In the rows, zero is written as 128.
Turns, then the turns between two rows, first turn first; the first pair answered:
vedu (before -> after):
[130 173 129 146 151 134 123 121 123 144 142 119 127 114  76  89 116  92
 149 113  95  82 127 107  99 113  95 155 131 116 115 135 145 118 159 130
 140 133 123 146 146] -> [114 128 136 146 154 110 141 122 112 127 144 151  89 117  91  98 131  92
 130 159 101  93  99  76 130 144 104 147 146 118 139 155 126 127 147 113
 125 114 137 120 154]
[138 138 120 159 117 149 121 156 163 123 130 116 107 134 136 114 127 102
 106  94 111 113 123  90 103 116 123 147 126 134 119 149 157 137 151 135
 145 127 145 154 155] -> [108 156 141 139 117 120 148 129 126 115 121 116 118 139  98 107 144  96
  99 118 114  93 121 108 108 138 107 139 166 123 115 150 133 132 162 129
 141 113 143 140 166]
[171  99 126 132 113 129 141 133 112 136 127 136 137  84 136 133 117 147
 155 125  79 121  94 127  69 103 134 160 128 133  91 101 173 124 147  80
 180 103 144 120 126] -> [149  95 147 126 110 113 158 118  86 127 128 137 135  88 115 137 127 140
 145 152  82 116  84 135  83 121 126 146 153 125 100 102 162 119 153  69
 171  88 144 106 142]
Lota (before -> after):
[140 105 121 135 103 108 155 154 164 112 121 141  96 123 149 138 142  95
 102 122 123 116 107 102 130 135 131 113 154 157 166 127 133 112 121 114
  97 105 111 135 140] -> [115 121 125 110 106  87 151 132 143 120 125 115 114 145 133 137 137 101
 102 115 134 122 120 138 144 149 117  95 161 153 166  97 102 123 129 127
 106 115 100 119 129]
[124 165 121 167 125 142 136 141 146 121 121 143 113 107 103 117 155  85
 149 115 107  76 124 127  89 104 121 141 158 124  93 153 157 121 152 110
 127 148 178 156 156] -> [146 148 140 147 115 122 131 132 157 102  82 109 111  93 112 138 178 101
 130 114  97  88 128 105  84 110 126 140 177 150 118 130 167 112 157 108
 113 123 157 145 141]
[123 134 142  85 144 112 118  77  95 137  74  65 151 143 104 129 141 145
 101  79 132 114 154 165 130 124 117 110 140 145 126  78 128 128 131 153
 131 142 105 120  94] -> [ 93 165 114 128 158 156 125 112  91 171 129 125 141 170  99 105 108 117
 149  83 147 100 138 189 136 108 114 114 103 105  93 124 121 138 118 151
 154 176 138 150 132]
gupi (before -> after):
[ 97 114 145 133 136 138 149 121 108 104 133 191 131 119 123 138 125 157
 138 181 133 116 120 149 130 149 158 119 119  98 119 165 123 119 116  99
 122  94 133  94 152] -> [ 96 130 148 102 131 109 155 105 104 116 124 150 153 144 116 137 130 160
 137 167 149 128 122 172 148 167 139 101 138 114 138 120  88 125 119 119
 121 112 118  89 119]
[120  91 159 157 133 145  99  82  80 106  97 156 121  98 144  98 132 125
 174 149 131  85 201 151  57 105 152 150 161 120  94 188 117 113  90 108
 107  52 126 158 197] -> [ 96 130 134 125 139 122 125  71  54 147 126 131 149 156 143  98 104 127
 222 138 164 120 205 200  99 130 127 112 157 124 102 138  43 140  67 139
 116 110 138 157 146]
[158 109 100 157 142 135 143 110 148 117 139 142 127 163 142 100 102 119
 131 124 128 147 114 108 114 142 116 120  95 110 125 136  94 137 112 122
 119 138 171 170 132] -> [177 104 123 124 131 110 139  86 148 102 107  87 138 153 138 111 119 133
 104 112 121 142 124 104 111 156 111 114 123 134 140 106 100 124 125 125
 118 117 146 159 115]
[108 110 107 109  89 111  95  92 125 127 158 110 143 108 100 150 113 130
 130 111 108 112 127 110 136 139 130 131 117  67 117 136 145 169 150 114
 136 146 129 108  97] -> [108 108 103 115  86 120  90  96 126 126 159 116 145 105 100 156 115 130
 123 115 111 115 131 105 130 135 133 134 112  63 114 150 150 168 149 104
 137 149 129 101 103]
geku (before -> after):
[152 132 168 134 130 122 133  79 107 122 104  86 153  73 155 164 163 191
 120 140 120 130 191 172 110 142 132 146  97 158 120  86 125  70 159 110
  96  97  86 106 100] -> [127 206 182 151 128 123 153  90 109 143 105  68 151 109 105 121 161 139
 109 121 120  72 177 178  86 127  88 145 135 146 113 108 121  85 197 124
 104 124 102 149 134]
[171 112 133 116 153 119 115  89 114 147  92 128 161  90 162 167 114 163
 135 160 139 156 133 141 143 145 166 116 103 124 119  69 143 138 117 117
 141 102 113  73 105] -> [151 184 163 117 139  97 144  93 126 156  76  74 146 133 103 130 132  94
  98 125 136  91 119 119 121 143 114 126 174 125 127  80 132 152 166 142
 148 121 131 114 132]
[145 142 147 118 145  91 126 120 171 134  86  83 103 141 113  89 132 115
 127  84 127  97 131  82  98 103  87 147 144 144 136 133 107 132 140 126
 113 141 132 169 135] -> [144 126 114 143 169 133 108 131 148 148 129 153 123 126 144 102  94 146
 193 104 130 131 152 125 108  82 122 153  79 114  90 147 113 120 103 117
 128 156 135 159 133]
[159 142 151  77 107 128  85 116 143 118 157 110 173  83 124 119 105 145
 177 127  81 151 135 129 140 131 124 154 139 132 124 116 128 136 104 112
 115 139 123 134 139] -> [156 158 163  73  96 127  95 113 143 118 143  95 168  95 109 118 111 123
 155 116  79 139 127 124 129 136 114 157 155 136 127 119 130 138 111 117
 113 137 125 140 143]
liri (before -> after):
[137 129 132 107 124 113 130 123 146 123 112  76 119 136 136 142 140 121
 118 105 133 129 123 102 125 129 108 124 152 162 148 103 118 150 130 147
 120 143 127 134 100] -> [129 118 139 104 131 104 129 113 132 121 116  92 114 135 137 146 144 125
 117 122 142 137 116 107 145 146 114 116 158 154 155 108 100 143 124 142
 112 132 129 120 106]
[ 86 175 165 118 120 113 133 112 132 147 135  75 116 180 105  77 152 107
  97 102 151  92 132 146 125 140  71 100 180 132 139 122  72 157 161 176
 126 173 144 121 149] -> [ 78 162 173 110 125 104 140 114 124 142 137  82 119 180 107  84 155 108
  98 116 159  96 124 143 133 147  73  97 182 126 140 130  61 155 152 163
 120 165 149 111 152]
[140 112 134 121 119 114 154 105 105 120 148 109 133 111 153 121 127 145
 111 133 144 153 145 133 126 148 139 120 130 122 145 123 107 131 106 102
 121 118 153 127  90] -> [138 120 125 123 120 127 145 113  99 132 156 113 137 115 155 119 123 150
 127 127 136 153 151 152 127 143 139 122 118 117 136 115 110 132 108 105
 129 124 146 137  89]
[ 99 127 135 147 126 121 135 144 138 140 105 141 143 102 109 112 129 119
 113 135 133 109 130 134 108 139 101 160 125 122 126 140 142  97 147 149
 142 109 120 140 153] -> [100 124 136 148 130 114 139 142 129 139 105 151 140 101 106 115 134 121
 117 145 131 112 127 128 114 147 100 164 132 119 132 146 138 100 150 145
 136  99 127 135 152]
Now pairs of rows:
Each pair is 2 to 3 turns apart.
[125 114 143  86 132 121 140  72 119 141 131 124 137 133 107 183 129 175
 169 159 121 141 150 159 162 134 134  92 138 142 105 101  80  92 115 127
 129 127 139  84 128] -> [124 128 157 134 122 147 143 105 142 119 127 149  92 119  78 159 139 123
 132 163 105  77 124 105 123 111 139 122 157 124  86 170 135  87 148 100
 122  94 158 121 195] : geku then gupi
[137 123 132 119 118 131 105 108 128 110 122 136 155 112 128 153 124 141
 134 147 126 125 153 140 132 123 151 139 135 111 122 131 145 107 133 121
 126 104 113 122 155] -> [145 118 150 112 112 117 115 112 144 105 109 118 136 123 125 143 143 118
 110 146 128 122 138 107 141 139 136 139 159 130 149 136 132 123 135 131
 115 104 122 121 151] : gupi then Lota then geku
[ 77 185 112 170 120 140 184 178 169 126 149 108 123 134  34  76 174  60
 122 146 141 114 114  89  74 113  54 107 169 171 130 156 124 148 117 104
 170 150 171 156 157] -> [102 182 100 180 117 160 169 193 187 133 151  99 128 130  47  75 163  61
 135 122 138 121 122  86  61  93  55 118 148 174 127 147 138 149 112 108
 170 164 165 171 152] : vedu then vedu
[175  39 156 133 136 109 120 134 135  99  72 114 101 118 115 148 154 183
 100 136 110 119 101  76 102 134 114 162 127 175 131 140 158  83  95 135
 163  61 149  97 108] -> [154  70 171 114 129  92 129 108 113  99  63 103 122 123  91 140 166 178
  89 138 106 104 109 101  92 147 101 158 157 167 122 127 147  70 117 133
 165  61 144  88 117] : vedu then vedu
[128 122 149  97 116 105 126  82 113  99  95 103 146 102 118 150 153 154
 117 138 111 127 160 160 109 136 133 122 159 139 118 114 135 107 144 112
 119  89  94 109 123] -> [ 97 152 113 148 129 157 130 123 112 129 147 177 129 126 122 133 119 121
 165 146 123 113 144 163 107 105 134 137 118  99  79 170 147 124 130 103
 140 115 130 134 168] : Lota then Lota
[125 101  95 157 112  92 131 131 175 128 149 182  64 140 182 116 153 135
 136 150 174 152  80  71 229 189 191  84 125 165 191 176 120 129  60 110
  91 117 182 100 133] -> [110 191 152  84  94  59 128  38 117 106  88 100 173 128 104 122 167 184
 105 114 159 103 152 184 181 206 166  70 198 157 144 100 120  89 126 118
 112  87 119  70 121] : vedu then geku then vedu
[167 126 132  96 105 135 103 110 143 103  99  78 163  90 130 140 143 154
 105  88 103 124 167 136  99 106 128 148 114 159 123 100 157 110 153 137
 126  99  84 125 115] -> [148 139 102 126 125 172  96 138 121 138 155 145 164 110 143 141  99 155
 165  98 113 145 169 173 113  91 136 148  64 130  87 123 144 121 124 134
 143 134 107 128 125] : geku then geku then gupi
[229 148 105 151 102 140 113 173 139 102 172 101 145 104 159 104 106 124
 143 101 140 191 145  80 103 117 133 166  50 169 122 127 134 128  94 168
 113 132 119 158  91] -> [174 205 165 110  89  73 166 118  89  86 134  60 160 130  74  82 142  90
  94 130 140 126 136  94  96 170  92 148 157 165 131 120  94 119 144 158
 107  97 120 143 120] : geku then vedu
[194 117 111 125 150 138 114 230 204  86 165 120  94  93 220 131 145 149
 101 116 120 154  67  49 149  78 143 105  99 123 161 128 127 133  98 170
 122 138 125 125  30] -> [191 112 113 114 145 130 117 224 201  80 157 106  97  89 215 129 150 155
  93 111 116 155  72  52 151  82 136  99 108 132 171 124 127 138 102 171
 123 130 115 121  25] : gupi then gupi
[120 159 158 108 104  49 144 144 134 147 134 142 131 184 103  94 116  86
 137 139 131 134 101 110 164 157 127 123 131 123 168 115  77 169 136 170
 124 152 167 144 154] -> [163 123 144 115  98  65 119 165 174 139 128 125 118 158 142 111 113 102
 132 115 127 159 105  86 164 136 139 131 101 147 187 104  99 169 121 181
 117 158 154 158 131] : vedu then geku then geku
[152 127 152 129  91 106 181 138 181  78 132 187  99 172  95 112 125  83
  55 214  97  84 100  95  98 126 115 173 152  99 155 148 174 150 142 116
  75 113 147  89 155] -> [176 117 152  84  79  74 166 111 196  71 101 124 122 163 104 124 133 115
  40 177  94 113 121  92  97 134 111 160 160 139 181  92 163 148 148 131
  72 120 114  84  98] : vedu then Lota then vedu
[120 100  93 114 117  95 173 112 118 142 130 146  90 148 143 132  92 178
 142 157 151 174 112 160 166 126 152 102 104 138 164 108 104 160 101 145
 127 137 146 118 104] -> [130 154 126 145  92 113 173 132 143 123 106 122  77 144  89 102 120 120
  88 118 122  89 104 126 100  96 125 142 159 134 141 146 162 146 160 139
 139 116 142 160 173] : gupi then geku then Lota
[ 80 100 137 181 118 135 163 174 154 146 113 127  57 131 126 127 150  91
 104 145 141 131  84  99 149 125  90 122 132 141 176 169 134 159  99 149
  98 147 175 138 147] -> [ 84  92 146 172 112 131 159 165 163 131  90 113  61 116 121 129 166  93
  84 144 131 125  93  93 139 126  95 126 143 151 181 162 147 151 112 140
  93 126 166 134 155] : gupi then gupi
[143  79 136 129 121  95 144 126 128 151 132 156 125 121 167 129 132 136
 133 159 116 146 133  87 142 164 118 122 138 165 176 107 104 172  99 124
  91 129 124  80 113] -> [125 166 138 146 118 122 155 138 138 180 140 135 131 164 117  86 117  89
 139 109 109  84 140 114 108 138  79 135 161 149 141 111 113 184 134 144
 117 163 134 130 144] : geku then vedu then vedu
[140 162 120 161 130 165 115 162 145 149 138 137 106 139 109 106 119 102
 123  85 125  98 128 115 108 110 115 135 122 130 126 148 139 134 139 143
 128 152 132 164 137] -> [132 155 161 131 120 121 125 125 129 116 102 108 114 123  91 115 153 113
  85 116 122  93 119 104 109 138 119 127 170 139 144 134 129 120 157 123
 110 105 110 132 138] : Lota then vedu
[165 149 107 146 111 206 105 152 164 134 130 101 128 139 115 104 141 121
 139  73 107 101 130 146  99  95  88 159 103 105 133 140 190 143 124 167
 168 162 109 172 108] -> [174 147 125 108 105 173 110 120 153 123 103  57 148 136 106 123 156 140
 121  65 110 111 142 157 110 112  79 150 130 129 150 101 170 139 133 172
 159 157  90 150  80] : Lota then Lota
[135  99  95 131 144 138 146 108 122 134 162 138 150 120 166 147 111 169
 158 152 143 192 155 174 148 134 153 102  75 139 116  94 113 102  98 122
 124 156  92 121  94] -> [146 117 142 116 117  89 166 105 160 115 107  58 112 131 120 128 170 110
  70 135 133 141 121 106 130 150 113 102 166 182 171  92 118 118 137 134
 107 135  91 132 109] : Lota then geku
[ 92 109 150 154 139 142 132 114 108  97 133 183 119 110 116 125 140 132
 114 184 130 117 115 116 126 138 137 131 130  92 106 173 139 113 127  88
 101  84 143 105 176] -> [ 98 113 168 116 131 105 139  94 100  90 104 142 129 117  98 127 159 141
  87 176 133 119 117 125 129 164 120 114 171 113 125 141 119 115 142 102
  96  81 127  91 150] : geku then Lota
[153 113 142 122 110 126 110 117 101 102 133 137 118 106 160 151 117 170
 138 130 132 144 161 145 130  99 168 123 132 135 111 146 145 118 102 115
 157 113 116 112 134] -> [133 129 142 147 112 136 131 147 107 115 149 155  74 127 151 130 120 121
 126 140 130 113 122 113 130  95 158 124 139 128 118 182 140 132 105 104
 151 123 146 138 159] : gupi then geku then gupi
[130 127 144 113 115 113 153 147 159 107 118  95 107 139 115 109 154 102
 103 114 138 113  98  90 137 137 112 116 170 140 176 141 123 152 130 151
 120 119 143 139 138] -> [140 158 115 135 118 146 132 163 168 127 136 112 125 146 114  97 125 101
 127  76 134 101 119 113 118 104 105 125 145 121 139 145 138 154 133 152
 141 146 142 167 150] : gupi then vedu
[107 107 113 139 136 150 113 100  80 140 151 173 136 121 135 133 105 161
 189 136 144 141 152 201 131 135 137 127  82  82 101 111 113 141 105 148
 145 165 149 121 128] -> [125 133 106 146 130 169  96 111  98 144 144 141 150 120 129 122  99 145
 180  95 129 124 166 199 106 114 126 134  77  90  89 104 136 141 123 154
 153 177 134 146 132] : vedu then liri
[160 110 133 190 165 154 100 132 171 135 138 166 137  43 188 144 108 128
 198 127  97 188 159 106 122 104 137 117  57 116 134 117 151 124 141 111
 146  90 162 165 134] -> [104 193 166 127 161  82 149  74 119 152 117  88 176  98 116 117 120 110
 180 120 116 162 167 172 142 170  76  75 139 118 139  67  69 138 174 133
 154 118 159 151 112] : gupi then vedu then geku
[127 117 137  97  85  86 136 137 100 114  97 151  93  72 102 127 152 126
 106 208 140 134 130 133 167 152 120 115 123 141 128  71  81  90 150 117
 151 103  96 138 130] -> [127 131 141  99  81  82 136 141 109 118  98 136  90  77  91 116 158 120
 106 198 142 112 128 131 160 154 104 116 138 141 129  70  84  92 158 129
 154 111  97 146 133] : geku then geku then geku
[103 150 117 156 106 121 148 146 140 103 113 129  97 150 100 115 123  76
 123 117 110  71 123 102  90  89  94 137 131 116 129 183 124 132 141 124
 143 135 133 148 163] -> [136 100 123 107 103 100 114 103 131  77  86 107 144 104 140 160 123 163
 125 126 108 142 160 133 109 104 135 124 107 143 144 112 122 102 120 122
 129 109  86  99  90] : gupi then geku then gupi
[119 118 107 164 133 152 154 153 122 152 142 180 100 163 162 112 129  74
 125 125 149 111  89  81 136 128 139 139 118 123 137 175 159 151 119 113
  99 124 174 146 164] -> [107 172 127 139 125 135 163 130 109 162 128 141 126 182 117  91 137  56
 114  97 148  91  95 112 131 140 100 132 155 122 138 150 137 154 147 133
 108 150 171 156 163] : geku then Lota then geku
[136 141 125 144 131 123 142 141 144 133 121 116 109 138 106 105 138  83
 117 116 129 104 115 102 120 131 104 120 149 124 149 136 131 120 135 129
 132 133 121 167 130] -> [153  99 123 159 136 150 115 145 137 114 128 152 120  95 135 127 133 130
 129 139 127 123 140 111 112 113 144 131 112 113 127 146 160  97 115 112
 131 103 109 143 137] : geku then gupi then gupi
[162  61 125 113 115 128 102 112 156 105  99 115 129  92 147 143 160 157
  86 136 106 144 154  89 114 117 162 132 124 147 142 127 176 101 137 123
 103  70  98 112 119] -> [106  70  85 129 137 141 131 124 118 160 166 186 115 138 164 142 114 150
 166 172 146 179 139 136 163 138 153 110  86 113 127 145 109 131  88 125
 112 128 145 104 118] : liri then gupi
[ 69 151  94 149 135 104 155 140 107 146 140 157  96 144 132 146 119  92
 147 139 158 144 120 118 129 178 108 114 127 129 133 130 115 139  92 107
 126 154 141 142 118] -> [ 92 168 130 128 111  97 146 116 113 110  95 113 115 104 107 147 148 103
 100 119 132 112 144 106  83 165 111 132 160 141 119 126 160 109 136 101
 122 108 103 141 135] : vedu then vedu then gupi
[161 148 121 134 172 147 125 153 157 148  93 110 123 136 155 113 141 133
 109  78 102 122 115 126  99 103 162 152 138 138  97 133 147 125 127 163
 152 120 115 153 151] -> [121 155 136 122 186 131 146 113 103 144 107 150 150 135 134 126 132 157
 126 131 114 128 127 181 114 133 168 143 149 106  79 134 125 111 118 147
 154  98 118 113 165] : geku then vedu then geku
[153  90 127 152 120 143 117 168 179 110 121 133  80 110 152 123 148 110
 110 114 108 123  97  46 110 106 150 143 115 141 148 159 151 136 115 118
 115 114 129 152 139] -> [ 87 141 131 167 136 148 154 154 116 126 160 191 104 135 114 107 125  99
 144 154 128 104 102 115 114 121 138 141 135  89 103 188 122 126 123  98
 127 119 159 136 179] : vedu then vedu then geku
[129 124 155 171 116 142 119 131 143  83 131 123 102 112 126 145 122 109
 115 122 100  89 150 125  73 111 130 151 120 134  92 163 182 108 173 132
 108 116  78 136 174] -> [104 172 138 141 128 145 128 113 107 111 157 116 153 149 119 143  96 123
 163 109 118 106 173 197  97 124 113 126 112 128  75 123 136 121 163 152
 127 163  79 128 142] : Lota then geku then gupi
[138 120 103  75 125 109 152 149 160 134  96  64  77 156 116 126 116 127
 102 135 147 177 108  72 171 145 114  74 131 176 168  85  87 177 135 163
 110 152 139 114  80] -> [124 187  73 110 139 159 147 172 160 166 136  87  95 176 100 102  81 109
 143  95 147 148 131 121 148 107 102  79 103 144 118  99  98 180 147 174
 145 193 153 157 104] : vedu then Lota
[153 188 172 132 139 113 135 162 170 135  84  72 101 158 102  90 148 126
  83  88 120  75 108  87  75 112 104 122 164 160 143  95 170 131 165 130
 102  99 118 129 145] -> [176 153 155 148 137 126 122 187 192 141  93  80  85 154 129  93 143 123
  87  88 120  99  93  57  78 103 112 123 136 173 154 103 184 148 136 130
  99 109 123 136 135] : vedu then vedu
[144 133 126 140 123 134 118 145 141 134 132 120 122 120 126 117 126 103
 112  99 129 106 120 120 115 105 132 140 136 130 131 153 150 126 137 118
 126 134 131 149 155] -> [153 121 125 137 123 143 109 133 138 124 124 120 139 107 142 130 127 129
 121 101 129 120 134 130 114 104 145 142 125 135 128 138 156 122 131 116
 125 127 110 133 140] : Lota then geku then Lota
